Here is a table of points, one per row:
np.array([0.36, -0.57, 0.96, 1.68, -0.35, 0.10, -0.10, 0.52, 0.67,
          -1.43, 0.27, 1.70, 0.84, -0.66, 0.19, 0.08, 1.50, -0.46,
          -0.41, -0.81, 0.83, -0.31, 0.69])
np.array([0.15, 0.59, -1.33, 1.99, -1.01, 0.59, -0.26, 0.65, 0.89,
          1.67, -0.14, 0.05, 1.61, -1.12, -1.93, -0.50, -0.76, 0.02,
          1.02, 0.50, -0.62, -1.31, -0.59])
np.array([-2.62, -0.14, -0.76, -2.77, -0.32, -0.44, -1.22, -0.36, 0.49,
          -1.75, 0.61, -0.60, -0.75, 0.36, 1.09, 0.03, -1.21, 0.18,
          -0.41, -0.80, 1.56, 2.63, -1.34])
np.array([1.12, -0.67, 1.54, 1.73, 0.08, -0.02, -0.74, 0.93, -0.70,
          -1.47, 0.58, 1.60, 0.99, -1.36, 0.27, 0.03, 1.96, -0.01,
          -0.17, -1.78, 0.03, -0.72, 0.69])
np.array([2.16, -1.32, 1.90, 2.52, -0.65, -0.73, -0.28, -0.45, -0.18,
          -0.88, -0.87, 0.81, 0.78, -1.02, -1.29, -1.10, 2.22, 1.26,
          -0.86, -0.72, -0.30, -0.15, 0.25])
np.array([0.53, 1.34, -0.80, 1.83, -0.17, 0.21, -0.74, 0.63, 0.71,
          2.01, 0.53, -0.76, 1.16, -0.68, -1.81, -1.70, -0.32, 0.72,
          0.50, 0.22, -1.20, -2.20, -0.32])
np.array([-0.52, -0.06, -0.32, -2.44, 1.03, -0.75, 1.90, -1.35, -0.31,
          1.06, -0.96, -0.11, -1.22, 1.42, 1.18, 0.93, -0.74, -1.01,
          -0.72, 1.57, -1.03, 0.77, 1.98])
np.array([-0.48, 1.08, -1.18, -1.22, 0.53, 0.38, 0.93, -1.03, 0.05,
          2.26, -0.19, -1.37, -0.83, 1.40, -0.15, -0.21, -1.58, 0.06,
          0.39, 2.06, -1.29, -0.23, 0.95])
np.array([0.52, 0.85, -0.39, 2.28, -0.68, 1.02, -0.34, 0.66, 0.43,
          2.04, 0.08, -0.51, 0.58, -1.23, -2.34, -1.81, 0.12, 0.65,
          0.45, -0.38, -1.18, -1.95, -0.42])
np.array([-0.83, 1.36, -1.51, -1.86, -0.14, 0.92, 1.00, -0.88, -0.34,
          2.41, -0.72, 0.19, -0.42, 1.39, 0.03, 0.20, -1.22, 0.05,
          0.82, 1.32, -1.15, 0.09, 1.14])
np.array([-2.56, 0.73, -0.36, -2.37, -0.36, 0.03, -1.14, 0.25, 0.01,
          -1.18, 1.37, -0.85, -0.43, 0.84, 1.28, 0.44, -1.12, 0.08,
          -0.05, -0.45, 0.73, 1.89, -2.21])
np.array([0.95, -1.21, 2.15, 1.33, -0.65, 0.35, -0.30, 0.52, 0.06,
          -1.83, 0.17, 0.19, 0.26, -1.37, 0.29, -0.03, 1.08, -0.90,
          0.08, -1.52, 0.74, -0.55, -0.35])
np.array([0.10, -0.29, 0.84, 2.21, 0.35, 0.31, -0.30, 1.51, 0.17,
          -2.11, 0.95, 1.48, 0.63, -1.02, 0.32, -0.25, 1.40, 0.38,
          -0.04, -0.94, 0.70, 0.17, 0.10])
np.array([-1.47, 0.42, -0.77, -4.18, 1.38, -0.30, 0.40, -0.03, -0.04,
          -0.48, -1.24, 0.53, 0.58, 0.54, 0.79, 0.61, -1.56, -1.01,
          -0.39, -0.02, 0.21, 2.04, 0.39])
np.array([0.74, -1.53, 1.15, 2.51, 0.28, -0.61, 0.70, 0.24, -0.27,
          -1.56, 0.44, 0.56, 1.09, -1.05, 0.26, 0.16, 1.43, 0.56,
          -0.41, -1.16, 1.03, -0.76, 0.62])
np.array([0.70, 1.04, -0.88, 1.64, -0.71, 0.93, -1.36, 0.93, 0.53,
          1.68, -0.26, -1.53, 0.74, -1.31, -1.92, -1.42, -0.23, 0.15,
          0.40, -0.30, -0.71, -1.80, -1.64])
np.array([0.79, 1.78, -0.39, 2.44, -0.72, 1.15, -0.82, 0.59, 0.76,
          2.43, 0.28, -0.67, 0.68, -1.10, -1.41, -2.07, 0.01, 0.45,
          0.63, 0.02, -1.79, -1.81, -1.30])
np.array([2.11, -1.51, 1.59, 2.74, -0.20, -0.76, 0.43, -0.33, -0.32,
          -0.43, -1.15, 1.29, 0.51, -0.64, -0.41, -0.45, 1.94, 1.09,
          -0.63, -0.38, -0.17, -0.10, 0.27])
np.array([1.17, 1.00, -0.72, 2.49, -0.27, 0.40, 0.09, 0.84, -0.18,
          2.06, 0.31, -1.28, 0.90, -1.32, -1.93, -1.08, -0.11, 0.28,
          0.27, -0.13, -1.35, -2.86, -0.22])
np.array([0.46, 1.31, -0.91, 1.44, -0.97, 1.18, -0.79, 1.18, 0.58,
          1.79, -0.70, 0.19, -0.47, -1.41, -0.96, -0.49, -0.52, 0.42,
          0.90, -0.23, -1.60, -1.91, -0.98])
np.array([0.96, -0.36, 1.03, 1.97, 0.26, -0.37, -0.48, 1.69, -0.21,
          -2.42, 1.08, 0.80, 0.92, -0.78, 0.07, 0.17, 1.23, -0.16,
          0.02, -0.91, 0.82, -0.42, 0.45])
np.array([-1.94, 0.07, -1.14, -3.08, 1.51, -0.40, -0.25, -0.09, 0.26,
          -1.34, -1.08, 0.40, -0.41, 1.46, 1.05, 0.14, -1.93, -0.71,
          -0.57, 0.57, 0.36, 2.37, 0.60])
np.array([1.83, 1.07, -0.58, 2.00, -0.89, 0.81, -0.91, 0.73, 0.19,
          1.68, 0.05, -1.71, 1.42, -0.87, -1.38, -1.69, 0.17, 0.52,
          0.19, -0.80, -0.83, -1.50, -0.56])
np.array([0.97, 1.13, -1.34, 2.13, -0.26, 1.22, -0.22, 0.92, 1.13,
          1.64, 0.16, -1.39, 0.75, -1.19, -1.79, -1.86, -0.63, 0.56,
          -0.04, -0.09, -0.85, -2.04, -0.89])
np.array([-0.32, 0.63, -0.44, -2.20, 0.71, -0.01, 1.58, -1.33, -0.73,
          0.61, -0.66, 0.31, -1.60, 1.73, 1.28, 1.29, -1.09, 0.04,
          -0.25, 1.73, -0.35, 1.20, 1.24])
np.array([0.90, -0.54, 1.75, 1.32, -0.78, -0.18, -0.17, 0.39, 0.17,
          -1.35, 0.38, 1.25, 0.19, -0.96, 0.61, 0.19, 2.09, -0.46,
          0.23, -1.11, -0.27, -0.89, 0.60])
np.array([-2.40, 0.11, -0.44, -2.26, -0.23, -0.96, -1.19, -0.17, 0.32,
          -1.32, 1.34, -1.06, -0.69, 0.49, 0.83, 0.79, -0.91, -0.58,
          0.06, -0.35, 1.92, 2.06, -1.61])
np.array([0.70, -1.10, 1.67, 0.77, -0.40, -0.18, -0.44, 0.59, -0.21,
          -1.53, 0.12, 0.92, 0.80, -1.51, 0.33, 0.97, 1.49, 0.18,
          0.41, -1.84, 0.13, -0.55, 0.22])
np.array([-2.94, 0.59, -0.60, -2.52, -0.04, -0.75, -1.21, -0.02, -0.17,
          -1.82, 1.28, -0.81, -1.00, 0.70, 0.76, -0.09, -1.85, 0.69,
          -0.07, -0.34, 1.80, 2.39, -1.96])
These points spread out most along one direction. Where along it does each point below lie, from 0 to 99? The average is 50, and the first point in the table lies past the average.
np.array([0.30, -0.08, -0.64, -2.04, 1.14, -0.12, 1.86, -1.53, -0.60,
          0.87, -0.53, 0.42, -1.54, 2.09, 1.44, 1.57, -0.43, -0.38,
          -0.02, 2.25, -0.54, 0.79, 1.45]) 31
np.array([0.74, -1.70, 1.23, 1.59, -0.24, -0.14, -0.24, 0.56, -0.13,
          -1.50, 0.53, 1.14, 1.04, -0.86, 0.29, 0.49, 1.56, 0.26,
          -0.05, -1.07, 0.98, -0.44, 0.55]) 56
np.array([0.88, -1.25, 1.31, 1.50, 0.54, 0.30, -0.44, 0.98, -0.49,
          -1.75, 0.30, 1.67, 0.52, -0.84, 0.32, -0.15, 1.03, -0.25,
          -0.21, -1.28, 0.54, -0.08, 0.01]) 54
np.array([1.81, -1.84, 1.48, 2.18, -0.07, -0.68, -0.62, -0.56, 0.13,
          -1.64, -0.91, 0.85, 0.10, 0.01, -0.90, -0.41, 1.98, 0.88,
          -0.71, -0.30, 0.18, 0.01, -0.43]) 58
np.array([0.27, -0.05, 0.52, 1.52, 0.00, 0.06, -0.32, 1.18, -0.30,
          -1.88, 0.59, 1.84, 0.35, -1.30, 0.83, 0.50, 1.11, -0.09,
          0.02, -1.80, 0.58, -0.25, -0.47]) 53
np.array([0.77, 0.75, -0.95, 2.81, -0.04, 0.53, 0.21, 0.87, 0.42,
          1.74, 0.68, -1.49, 0.91, -1.00, -2.13, -1.26, 0.20, 0.16,
          -0.19, 0.13, -0.58, -2.50, 0.04]) 67
np.array([-0.94, 1.78, -0.32, -0.98, 0.31, 0.58, 0.79, -1.39, -0.12,
          2.11, -0.92, -0.80, -1.48, 1.25, 0.21, 0.03, -0.67, -0.31,
          0.24, 0.90, -1.57, 0.42, -0.18]) 39
np.array([1.84, -1.12, 1.50, 1.72, -0.63, -0.47, -0.08, 0.42, -0.42,
          -0.41, -0.84, 1.90, 0.56, -0.45, -1.29, -0.27, 2.04, 0.43,
          0.08, -1.33, -0.26, -0.83, 0.20]) 62
np.array([-2.46, 0.40, -0.69, -2.35, -0.25, -0.22, -1.31, -0.15, -0.28,
          -1.18, 1.73, -0.23, -0.63, 0.33, 0.89, 0.34, -1.65, 0.34,
          0.38, -0.49, 1.46, 2.51, -1.63]) 27
np.array([-0.35, -0.56, -0.52, -2.69, 1.13, -0.54, 1.42, -1.76, -0.36,
          0.36, -1.86, -0.17, -1.53, 1.80, 0.35, 1.75, -0.81, 0.01,
          -0.32, 2.11, -0.25, 0.64, 2.58]) 29
np.array([0.75, -1.21, 1.74, 2.26, -0.56, -0.60, 0.44, -0.05, -0.05,
          -1.51, 0.74, 0.83, 1.04, -0.41, 0.48, -0.29, 2.43, 0.14,
          -0.39, -0.65, 0.19, -0.38, 0.91]) 58
np.array([-1.36, -0.67, 0.10, -3.20, 0.95, 0.13, -0.25, -0.17, 0.33,
          -0.35, -1.38, 0.23, -0.05, 0.80, 1.35, 0.05, -1.79, -0.68,
          -0.62, -0.18, 0.15, 1.92, -0.50]) 27
np.array([-0.57, -0.88, -0.52, -2.90, 0.92, -0.22, 2.18, -1.58, -0.31,
          0.80, -2.09, -0.24, -1.10, 1.92, 1.39, 1.64, -0.61, -0.56,
          -0.24, 1.82, 0.56, 1.35, 1.88]) 26
np.array([1.51, -1.49, 1.58, 1.11, -0.27, -0.25, -0.11, 0.65, -0.18,
          -1.75, 0.83, 1.22, 0.99, -1.19, 0.61, 0.00, 1.64, 0.23,
          0.13, -1.36, 0.35, -0.45, 0.40]) 56
np.array([-0.06, -0.41, -0.34, -1.59, 1.26, -1.35, 2.11, -1.59, -0.45,
          1.00, -0.98, 0.05, -1.45, 2.04, 1.29, 1.40, -0.45, -0.16,
          -0.38, 2.61, -0.30, 0.61, 1.88]) 31
np.array([-1.98, 0.94, -0.66, -2.91, -0.71, -0.60, -1.79, -0.60, -0.38,
          -1.24, 2.06, -0.33, -1.31, 1.05, 1.24, 0.18, -1.53, 0.17,
          0.59, -0.13, 1.74, 2.17, -1.65]) 25
np.array([-2.23, -0.37, -0.39, -2.41, -0.49, -0.92, -0.32, -0.60, 0.14,
          -1.13, 1.99, -1.36, -1.01, 0.74, 0.30, 0.34, -1.30, -0.26,
          -0.48, 0.12, 1.93, 2.15, -1.72]) 27
np.array([-1.63, -0.12, -1.00, -2.39, -0.37, -0.89, -0.52, -0.47, -0.31,
          -1.60, 1.40, -1.21, -0.78, 1.00, 0.51, 0.47, -1.93, 0.17,
          -0.11, -0.44, 1.27, 2.34, -1.09]) 26
np.array([0.01, -0.40, -0.66, -2.03, 1.18, 0.13, 1.76, -1.68, -0.31,
          0.94, -1.25, 0.12, -1.46, 1.83, 1.28, 1.19, -0.31, -0.12,
          -0.50, 2.24, -0.03, 1.04, 1.42]) 31
np.array([-1.85, 0.69, -0.56, -2.56, -0.47, -0.93, -1.24, -0.24, -0.05,
          -1.53, 1.44, -0.63, -0.85, 1.16, 1.31, 0.53, -1.29, -0.52,
          -0.09, -0.57, 1.65, 1.90, -1.93]) 26
np.array([-0.11, -0.42, -0.36, -2.57, 1.42, -0.40, 1.26, -1.48, -0.58,
          1.01, -0.73, 0.06, -0.81, 1.99, 0.89, 1.10, 0.04, -0.91,
          0.16, 2.16, -0.52, 0.43, 1.92]) 32
np.array([1.27, 0.96, -0.65, 1.90, -0.25, 2.02, -0.41, 1.33, -0.09,
          2.63, -0.34, -1.41, 1.03, -0.73, -1.69, -0.37, -0.12, -0.22,
          1.00, 0.01, -1.24, -2.44, -0.17]) 66
np.array([-0.40, -0.78, -0.30, -2.33, 0.80, -0.69, 1.93, -1.28, -0.29,
          0.58, -2.08, -0.14, -1.32, 1.32, 0.82, 1.70, -0.36, -0.62,
          -0.78, 2.15, -0.01, 0.55, 2.44]) 31
np.array([1.23, 1.15, -0.52, 1.77, -0.82, 1.29, 0.03, 1.32, 0.46,
          2.54, -0.09, -0.28, 0.30, -1.32, -1.66, -0.77, 0.18, -0.45,
          0.67, 0.06, -1.23, -2.43, -0.96]) 66
np.array([1.43, 0.86, -0.08, 2.49, -0.79, 0.83, -0.13, 0.09, 0.46,
          2.47, -0.32, -1.67, 0.87, -0.95, -1.45, -1.01, 0.20, -0.27,
          0.49, 0.11, -1.20, -2.59, -0.75]) 68
